(in the rows, 128 means zero)
Named moves, each a turn or a mirror, and the order they were made in; the first pair answered
diz:
[115 115 125 152 135 143 126 140 147 132 147 132 135 120 134 149 152 136
 142 117 120 148] |-> [129 127 119 154 131 146 131 145 132 126 144 130 133 110 134 156 131 141
 129 119 100 143]
[124 143 144 112 138 103 145 122 136 149 113 179 119 141 113 116 121  99
 108 145 153 104] |-> [132 153 138 115 137 104 151 126 122 141 110 174 116 133 112 120 102 106
  98 149 136  99]
[142 110 135 123 111 134 128 131 128 152 115 140 118 156 133 120 117 121
 108 125 138 128] |-> [146 113 132 123 110 135 131 131 121 149 110 141 119 152 134 122 109 122
 102 126 131 128]
bapuv:
[121 141 114 111 138 132 117 135 108  76 119  87 144 100 156 118 127 152
 180 122 146 135] |-> [126 137 118 124 148 132 135  82 106  90 104 121 158 113 167 115 113 136
 183 121 130 149]
[115 118  93 153 165 155 151 126 117 141 126 160 142  84 137 131 118 156
 158 126  84 114] |-> [111 122  88 142 158 153 140 166 116 125 136 134 130  75 128 133 130 167
 154 127  93 106]
[146 156 133 150 147 131 117  92  89 108 115 134 160 130 133 114  85 129
 161 133 137 124] |-> [144 158 128 137 139 128  98 148  88  89 129  99 146 116 118 118 100 142
 156 135 151 109]
ritig:
[111 128 123 106 156 111 124 125 147 114 123 138 130 108 130  97 128 112
 158 136 187 113] |-> [139 159 116 109 132 115 131 144 106  89 112 104 117  99 124 121  86 140
 115 143 130 100]
[106 116 148 123 120 124 116 118 126 124 118 104 140 137 136 129 114 129
 130 117 142 124] |-> [107 118 148 119 123 121 114 128 128 123 116 104 138 134 132 124 113 127
 128 121 150 117]
[156 155  96 107 162 112  95 190 118  81 132 101 119  96 115 106  95 116
 142 155 165  73] |-> [158 151 109 152 112 138 125 130  96  83 133  62 137 129 132 161  81 168
 111 133  58 134]
notu:
[138 133 131 108 109 115 127 168 140 167 121 155 114 172 142 131 155 125
  52 130 101  92] |-> [151 146 101 117 145 117 121 198 127 141 125 164 115 112 144 128 122 120
  70 142 109  73]
[124 138 126 128 133 101 109 124 122  92 126  92 127 122 133  97 108 160
 151 129 159 122] |-> [119 129 144 120 114  98 114 101 127 114 120  93 129 161 135  98 128 156
 133 123 153 130]
[131 139 144 144 122 130 136  99 140 122 106 141 141 146 139 128 118 120
 151 139 144 140] |-> [134 143 136 148 132 133 133 110 136 113 109 140 140 123 141 129 110 121
 158 142 145 135]
kogef:
[106 129 163  87 124 115 108 121 144 135 127 130 125 199 115  97 183 113
 149 134 198 121] |-> [106 146 155 102 128 119  94 124 136  92 131  80 139 176 111 110 167 140
 178 140 201 135]
[129 113 135 135 128 131 109  93 116  83 136  94 162  86 161 125  87 162
 128 148  90 134] |-> [134  97 123 107 132 124 116 169 125 122 146 153 121  71 154 111 110 128
  83 142  99  85]
[135 131 142 120 136 123 143 130 133 153 134 164 124 132 126  97 129  89
 140 144 159 111] |-> [131 142 147 138 134 131 138  92 124 120 128 120 148 135 126 108 114 114
 170 147 155 139]
[111 137 104 125 135 130 141 149 123 157 150 139 125  81 174 129 109 132
 113 135 141 140] |-> [110 133 117 128 126 130 151 106 126 171 139 150 133 111 177 124 109 128
 113 131 132 155]
Then:
(2 to 3 moves a pair)
[117 123 117 124 136 123 122 179 139 133 143 131 115  98 114 124 147 123
 127 127 155 115] |-> [142 144 128 137 118 130 150 108 108 140 110 139 125 129 122 137  99 131
  96 131  93 127] : kogef, diz
[160 145  82 189 156 118 143 151 104  89 101 141 126  98 138 143  62 138
 135 155  65 117] |-> [116 102  95 191 186 110 136 119 167 126 115 186 144 118 150 112 125  99
 197 148 145 138] : ritig, ritig
[136 101 130  82 105 121 128 167 133 136 124 102 117 152 111 103 161 156
 104 128 134 129] |-> [140 103 129  90  98 126 134 161 127 134 121  94 122 153 115 112 151 166
  97 124 113 136] : ritig, diz
[134 129 117 124 126 116 159 132 138 158 125 164 118 145 128 112 121 111
 106 120 105 124] |-> [122 136 104 132 150 115 134 154 149 113 143 125 131 104 124 107 121 123
 162 129 150 131] : kogef, ritig, kogef
[157 138 104 149 134 153 127 101 147 107 126 141 144  99 145 151 116 123
 200 111 104 144] |-> [159 128 102 125 146 144 125 137 159 135 127 184 123  96 141 132 131  92
 185 112 131 111] : ritig, kogef
[129 118 140  91 113 127 129 162 151 164 129 147 106 142 130 113 159 113
  99 125 137 124] |-> [132 123 141  92  97 128 134 160 135 155 127 130 108 147 128 129 149 130
  82 121 103 131] : ritig, diz, ritig
[145 149 131 134  88 128 138  79 133 126 111 118 133 164 107 128 110 136
 101 122  98 130] |-> [144 151 130 138  91 131 136  81 133 119 113 109 135 158 108 131 106 142
 107 123 100 132] : kogef, kogef, kogef
[137 128 134 102 121 116 136 109 117 129  99 160 150 111 117 115  93 126
 118 153 130 105] |-> [113 112 146 120 118 121 129  78 134 130 108 143 168 129 126 121 120 134
 148 144 139 141] : kogef, ritig, diz
[132 118  99 126 132 135 136 154  90 117 107 128 123 114 106 115  96 140
 145 140 143  92] |-> [117 101 111 150 137 143 154  90 106 141 103 157 145 136 124 121 106 132
 162 128 132 127] : bapuv, ritig, ritig
[136 119 135 143 114 116 134 121 122 158 128 143 116 151 101 121 171 118
 125 124 105 124] |-> [135 135 135 137 135 110 117 108 124 126 122 116 129 140  97 104 159 119
 162 139 146 122] : ritig, kogef, ritig
[153 154 158 127 132 123 146  39 103  99 103 110 157 183 125 115  76 155
 139 135 105 127] |-> [170 153 124 133 173 127 157  74  98 105 107 173 148 120 134 112  45 127
 133 136  99  99] : kogef, bapuv
[135 115 135 144 120 119 138  98 129 127 130 130 151 134 130 141 138 128
 126 112 107 174] |-> [135 106 139 129 115 116 140 122 134 146 130 152 133 141 127 131 153 114
 106 110 116 158] : bapuv, kogef, bapuv
[119 111 125 128 143 130 135 151 143 154 144 175 122 101 125 129 152 119
 129 106 128 141] |-> [120 119 120 151 155 137 132 119 136 128 138 152 143  88 131 137 127 136
 159 106 120 165] : kogef, kogef, bapuv
[137 168 147 135 141 150 124 106 120 125 101 162 136 123 118 132  90 109
 131 145 130 103] |-> [127 159 149 136 147 147 124 101 132 132 105 170 139 127 119 127 102 104
 141 141 142 108] : ritig, ritig, ritig
[123 134 154  91  86 111 106  98 133 130 119  93 112 187 108 125 156 133
 135 122 151 132] |-> [130 142 151  78  98 104 105 106 131 128 112 109 107 178 105 111 147 119
 139 133 171 111] : bapuv, ritig
[138 145 127 134 134 141 152 117 119 142 118 139 127 109 149 141 119 135
 106 118  91 120] |-> [116 135 126 125 133 142 128 161 142 127 142 105 127 100 142 137 157 146
 133 117 130 125] : kogef, ritig, bapuv
[124 128 147 139 128 144 150  65 121 156 109 168 117 141 144 129 136 124
 111 143 118 152] |-> [150 153 131 109 140 132 136 122  99 135 103 165  95 112 128 114 109 111
  97 160 134 101] : ritig, ritig
[109 138 133 112 150 125 109 130 120 101  94 109 151  95 129 130 132 133
 157 127 126 123] |-> [116 139 140  96 151 118 116 113 121 122  78 139 145 118 127 112 133 114
 144 130 136 109] : kogef, kogef, ritig
[147 120 127 145 128 144 154 139 122 141 143 169 121 112 123 157 134  90
 130 113 140 133] |-> [143 132 127 153 124 146 140 134 116 100 148 110 137 105 119 166 127 119
 155 117 143 151] : bapuv, kogef, kogef
[137 144 145 137 140 130 114 112 113 125 130 134 139 153 147 130 108 134
 125 125  98 150] |-> [145 154 138 121 152 123 105 139 109 115 125 141 128 137 140 117  98 125
 123 134 120 124] : diz, ritig, diz
[122 143 141 123 129 144 105  99 121  91 106 100 122 129 109 105 130 124
 181 151 165  91] |-> [142 154 138 125  99 152 124 130  91 101 107 100  96 125 107 131 108 138
 116 141  94  77] : kogef, ritig
[ 82 110 138 131 128 128 127 103 165 142 123  99 155 181 125 135 138 130
 171 122 134 180] |-> [128 140 134  78 118 112 137 157 127 161  93 140 109 181 105 114  97 102
  93 141 116  99] : ritig, ritig, kogef
[132 160 104 149 112 128 118 154  93 129 138 130 121 113 148 115 117 153
 121  92 112 101] |-> [108 135 115 155 124 127 115 143 128 146 151 145 132 126 156 101 158 141
 149  86 152 120] : ritig, ritig, bapuv
[104 111 111 151 144 132 125 160 136 111 153 111 126  83 139 135 152 143
 163 122 147 145] |-> [109 117 109 144 144 131 123 171 131 107 152 105 122  80 134 135 147 144
 159 124 148 136] : ritig, diz
[177 142 145 145 102 122 141 135 106 134 107 170 129 153  99 122  82  87
 119 154  77 132] |-> [146 142 144 163 115 126 110 130 123  80 128  97 162 135  98 125 100 117
 195 160 123 170] : diz, kogef, diz
[132 131 127 148 150 142 134  85 122 115 108 134 151 110 125 118 107 116
 157 138 130 136] |-> [123 130 147 136 128 138 130  73 126 126 106 116 150 145 120 115 129 122
 152 138 136 146] : bapuv, kogef, kogef
[129 124 134 109 123 126 134 124 132 153 115 161 117 149 124 130 137 103
 120 121 131 122] |-> [122 121 135 104 109 127 123 148 133 143 123 133 109 152 117 136 155 120
 115 116 132 127] : bapuv, ritig, diz
[131 128 130 125 112 140 143  82 103 139 132 132 143 157 129 146 140 134
  95 130  90 144] |-> [108 119 123 119 113 141 117 144 121 123 164  91 137 134 121 147 180 146
 115 126 130 143] : bapuv, ritig, kogef
[161 163 129 125 158 133 165  91  86 124 125  87 133 131 122 155  97 163
 132 175  91 123] |-> [140 150 118 115 161 133 138 165 107 110 153  56 119 107 111 155 136 170
 149 173 132 113] : diz, kogef, ritig
[138 148  94  95 129 103 119 170 118 113 106  96 149 114 108 119 118 123
 134 140  83 114] |-> [128 132 100 130 137 113 141 101 128 133 103 125 173 128 126 129 114 121
 149 128  59 152] : bapuv, kogef, ritig
[148 129 141 136 117 127 146  95 115 148 117 145 123 141 137 134 119 134
 102 120  86 144] |-> [152 144 124 147 129 135 135 116 105 111 124 111 129 104 135 144  98 150
 123 128  87 144] : kogef, bapuv
[136 138 125 122 139 120 127 106 116 121 113 121 135 146 124 124 113 123
 125 146 132 122] |-> [131 131 125 107 129 118 122 142 123 131 119 123 119 149 118 120 135 122
 109 141 138 109] : ritig, bapuv, kogef
[107 158 128 119 129 145 147 118 106 102 146 116 133  84 136 150  86 174
 169 145 142 165] |-> [108 158 124 114 130 146 145 138 105  99 149 117 126  73 134 150  90 174
 165 144 145 155] : kogef, kogef, kogef
[125 156 132  99 108 133 124 136 132 104 122  86 102 145 102 126 141 150
 120 139 137 128] |-> [129 145 138 102 115 131 147  93 138 145 107 148 103 167 112 119 137 121
 107 133 124 127] : kogef, bapuv
[141 137 145 127 120 118 148 107 114 157 117 168 113 138 130 118 107 115
 100 127 112 120] |-> [144 138 144 122 124 116 144 114 111 155 118 167 112 134 130 115 106 111
 103 130 120 113] : ritig, ritig, ritig
[124 107 107 132 156 106 137 142 129 123 120 161 122 119 100 123 155 103
 115 110 152 120] |-> [132 123 112 126 125 107 129 156 107 103 119 109 116 134  89 139 145 132
  92 115 127 119] : ritig, kogef, bapuv
[116 121 132 117 140 118 133 131 147 156 134 166 120 137 127 114 141  98
 125 130 150 113] |-> [128 143 118 137 127 131 127 155 116 104 143  97 123 101 128 145 110 146
 127 131 110 126] : kogef, kogef, ritig
[114 104 116 155 137 137 150 134 152 161 143 169 127 116 148 142 146 125
 130 112 113 151] |-> [114 111 107 165 149 142 138 149 146 130 150 144 131  89 144 150 133 138
 143 116 116 152] : notu, kogef, kogef
[168 161 107 118 133 121 147 105  70 112  87 132 112 142 119  97  92 132
  96 164  83  78] |-> [140 163 106 134 148 122 113 104  87  63 110  60 138 122 116  97 112 162
 166 166 129 111] : diz, kogef, diz
[129 143  92 120 161 131 107 174 130  86 129 133 130  78 118 113 126 122
 183 145 162 110] |-> [137 157 109 120 158 123 112 103 118  81 101 126 149 117 119  99 107 119
 196 157 164 120] : kogef, kogef, ritig
[129 141 101 155 130 125  98 119 143 113 115 132 134 142 138 106 131 137
 171 150 154 110] |-> [140 145 109 154 122 125 116  94 130 128 100 153 131 160 140 110 113 133
 147 149 128 106] : diz, kogef, kogef
[ 90 125 149 153 128 121 144  97 130 147 104 155 124 158 135 117 156 105
 138 107 145 157] |-> [126 149 127 148 124 125 157 144  90 130  96 158 101 119 129 135 107 112
  93 111  94 123] : diz, kogef, kogef
[119 122 110  96 143 128 109 213 142 136 150 136 101 105 112 106 161 105
 121 128 184  91] |-> [124 144 134  84  92 124 103 188 114 116 132  65  99 162  98 120 154 145
  95 133 152 106] : kogef, bapuv, ritig
[138 134 140 107 141 124 108 180 115 122 110 141 108 142 104 114 152 120
 118 139 171  90] |-> [115 111 163 122 116 130 111 147 133 137 119 125 119 180 112 126 187 137
 123 125 157 130] : ritig, diz
[119 132 123 108 125 118 113 173 134 117 140 115 125 103 112 120 146 132
 123 130 159 120] |-> [135 140 135  91 115 109 127 140 127 138 116 143 120 140 111 108 133 115
  98 135 149 104] : kogef, ritig
[157 139 111 101 147 126  96 154 112 101 146  95 103 135 129 129 126 146
 125 138 138 116] |-> [165 135 116 105 167 122 113  96 119 126 127 152 118 149 141 112 112 116
 133 143 146 117] : bapuv, diz, ritig
[147 153 120 143 121 133 135 110 103 105 114 117 131 120 129 138  85 145
 117 135  92 136] |-> [142 151 117 131 116 131 122 146 105  95 127  91 124 112 121 137 100 153
 118 138 108 127] : diz, bapuv, diz
[107 112 135 115 144 100 133 148 148 157 131 150 122 116 109  95 169 104
 120 126 158 111] |-> [123 127 128 141 112 121 145 159 111 131 136  99 119 104 114 142 137 152
  88 115  78 132] : diz, ritig, bapuv
[136 115 166  79 106 119 168 101 141 139 108 154 119 185 161 113 102 111
  65 112 125 143] |-> [116 127 157 102 136 125 134  85 151  70 122  81 159 147 159 113  96 140
 155 124 177 175] : ritig, kogef, ritig
[117 124 112 123 155 121 146 103 135 156 134 154 134 137 144 134 153 121
 113  76 164 147] |-> [136 143 101 104 164 113 143 127 117 143 124 160 124 119 136 125 129 110
 101  89 172 114] : ritig, bapuv
[128 127 119 119 120 126 132 118 115 108 130 133 120 114 131 134 112 146
 119 118 108 115] |-> [114 113 117 129 128 128 132 124 131 109 144 136 125 106 135 134 135 144
 136 111 121 130] : ritig, kogef, ritig
[107 107 137 126 112 139 109 153 146 122 147  92 130 127 124 147 163 142
 140 109 145 147] |-> [134 121 134 150 118 144 143  86 117 131 119 131 144 127 138 154 106 133
 127 110  89 155] : diz, bapuv
[122 127  92 152 133 150 140 188 128 129 155 138 125  61 126 132 107 150
 116 111  82 114] |-> [120 128  97 144 123 147 132 199 129 120 157 116 123  69 121 137 119 158
 118 108  86 115] : bapuv, kogef, bapuv
[103  83 104 153 174 143 141 149 172 157 154 200 137  81 152 128 165  93
 165 114 148 147] |-> [143 110 106 166 155 149 173  90 125 158 120 213 137 102 159 148  97 102
 117 118  65 147] : diz, kogef
[144 148 132 118 122 119 131  88 104 107 102  69 130 170 110 122 105 154
 129 152  98 133] |-> [158 138 119 121 147 121 160  83 108 145  94 155 121 151 123 115  86 115
 112 150  90 112] : kogef, bapuv
[133 139 123 139 158 124 125 123 119  98 108 117 141  87 113  91  78 126
 211 153 163  89] |-> [149 122 130 158  99 144 174 128  99 158 113 146 113 116 125 145  82 145
 109 120  38 104] : ritig, kogef, ritig
[165 113 129 165 149 162 156 109 100 172 113 161 144 126 152 130 131 127
 128 128 103 114] |-> [136  96 154 145 125 153 135 114 125 181 123 127 143 169 145 120 185 132
 140 123 141 126] : bapuv, diz, kogef
[109 116 111 161 144 130 141 137 143 157 154 165 130  91 151 146 153 128
 142  99 110 143] |-> [141 152 100 139 148 122 129 174 109 123 139 142 115  69 134 136 109 130
 125 121 112 103] : kogef, ritig, ritig
[138 120 124 141 110 142 134 129 115 126 138  92 129 126 138 153 129 160
 108 118  86 146] |-> [148 117 110 139 135 140 148 132 114 144 134 149 123 104 143 146 111 134
 101 118  83 125] : kogef, bapuv, notu
[120 115 134 159  98 118 145 155 136 132 147 152 121  98 159 137 124 120
 134 120 112 134] |-> [120 114 145 158  94 114 151 113 137 142 133 159 132 125 161 129 121 114
 137 121 114 141] : ritig, ritig, kogef
[133 133 103 136 185 114 141 107 125 134 127 154 140  80 152 109  84  93
 160 144 149 116] |-> [139 147 105 138 132 123 139 152  95 108 139  78 125  82 143 153  80 149
 117 134  83 127] : kogef, bapuv, ritig
[112 115 164 117 126 152 139 129 115 122 105 120 152 129 143 160 139 136
 103 128  70 118] |-> [106 111 155 127 134 156 142 131 120 118 112 124 154 113 148 165 137 134
 115 126  73 126] : kogef, ritig, diz
[130 138 143  98 112  98 120 112 131 146 104 140 131 156 133 114 122 124
  91 154 158 104] |-> [136 144 133 118 130 104 130  87 125 141 100 159 141 135 141 118  95 118
 103 156 150 110] : kogef, kogef, bapuv
[149 137  90 138 173 113 139  95 153 140 127 223 129  76 136 138 146 101
 150 124 153 127] |-> [136 127 123 123 141 106 136  57 163 164 117 208 133 145 133 132 177 102
 138 121 156 143] : bapuv, kogef
[123 134 119 144 145 133 116 109 132 112 134 118 149 106 133 132 125 135
 161 130 137 147] |-> [143 144 117 122 130 128 128 149 110 131 127 145 119 105 123 135 110 125
 105 131 107 104] : ritig, kogef, ritig
[156 159 102 111 170 123 130  51 113 115 111 156 171 104 125 107 110 115
 153 156 134 104] |-> [157 161  87 102 175 121 117 121 113 100 126 142 153  68 118 111 114 119
 148 160 144  80] : kogef, bapuv
[153 138 115 116 140 118 132 159 121 127 115 149  89 108 119 121  97 103
  97 143 143  99] |-> [106  94 138 141 131 125 132 111 168 155 136 140 115 149 136 130 162 112
 133 120 158 162] : ritig, notu, diz
[109 118 142 118 116 122 125 134 146 127 143 127 121 142 137 117 146 124
 153 115 127 141] |-> [126 139 132 127 134 124 123 122 129 103 133 123 130 116 137 119 108 126
 167 127 124 137] : ritig, bapuv, kogef
[138 143 110 128 115 160 149 147 132 138 141 143 119 165 144 116 111 116
  94 124  92 142] |-> [117 135 113 143 134 161 133 120 155 119 149 120 145 161 150 107 128 121
 153 127 136 173] : notu, diz, kogef
[ 98 109 114 144 139 124 107 145 161 140 170  99 123 127 123 149 175 133
 145 102 132 150] |-> [101 112 114 155 145 127 110 121 154 132 165  95 137 125 131 151 162 137
 159 105 125 163] : kogef, bapuv, kogef
[135 149  91  67 134 102 122 163 135 101 125 130 112  91  95 116 125 132
 105 151 132  84] |-> [145 146  99  96 139 108 156  68 128 132 104 178 134 118 116 123  96 120
 104 144  88 114] : bapuv, ritig
[152 180 115 116 103 109 112 141  93  86 115  70  96 111  96 141 114 127
 156 151 148 117] |-> [125 151 144 106  86 100 112 103 129 128 115  87 103 172 100 127 170 110
 166 141 177 138] : notu, ritig, ritig
[108 123 135 127 100 136 124 144 147 151 145 109 120 144 121 133 142 144
 130 120 129 140] |-> [111 130 124 150 120 140 135 104 141 142 136 123 141 130 133 137 112 144
 152 120 113 157] : bapuv, kogef, bapuv
[139 128 116 112 112 117 117 189 124 110 130  97 107 104  99 132 108 141
 100 135 100 101] |-> [119  96 137 134 134 114 142  78 158 163 114 175 137 151 122 110 127  99
 136 127 118 141] : bapuv, diz
[160 149 102 140 155 126 128 149 112 103 138 129 131 100 125 170  93 131
 132 125 129 126] |-> [132 121 115 154 165 127 128 115 148 128 151 149 147 119 136 159 130 119
 162 113 152 156] : ritig, ritig
[125 106 131 115 119 124 126 196 145 145 145 128  91 126 113 138 160 114
 104 122 125  91] |-> [139 116 124 110 134 120 131 180 140 147 131 158  93 121 115 124 139  95
 105 131 133  75] : bapuv, ritig, bapuv
[137 136 123 139 145 161 139 106 113 133 142 163 126 114 136 154  99 135
 128 131 119 149] |-> [133 134 121 124 158 154 127 123 127 138 142 177 122 107 130 134 110 119
 140 138 158 130] : ritig, ritig, diz
[156 167 117 136 112 121 124 177  92  97 143 115  70 113 131 178 102 172
  94  70 107 139] |-> [129 127 150 122 106 111 137 125 135 172 139 183  70 183 141 149 161 130
  91  56 140 151] : kogef, diz
[157 130 149 125  97 124 148  98  87 135  97 116 123 169 141 146  91 141
 114 135 101 120] |-> [133 127 126 137 130 130 117 150 109  90 129  74 137 105 138 148 110 157
 175 138 153 129] : ritig, kogef
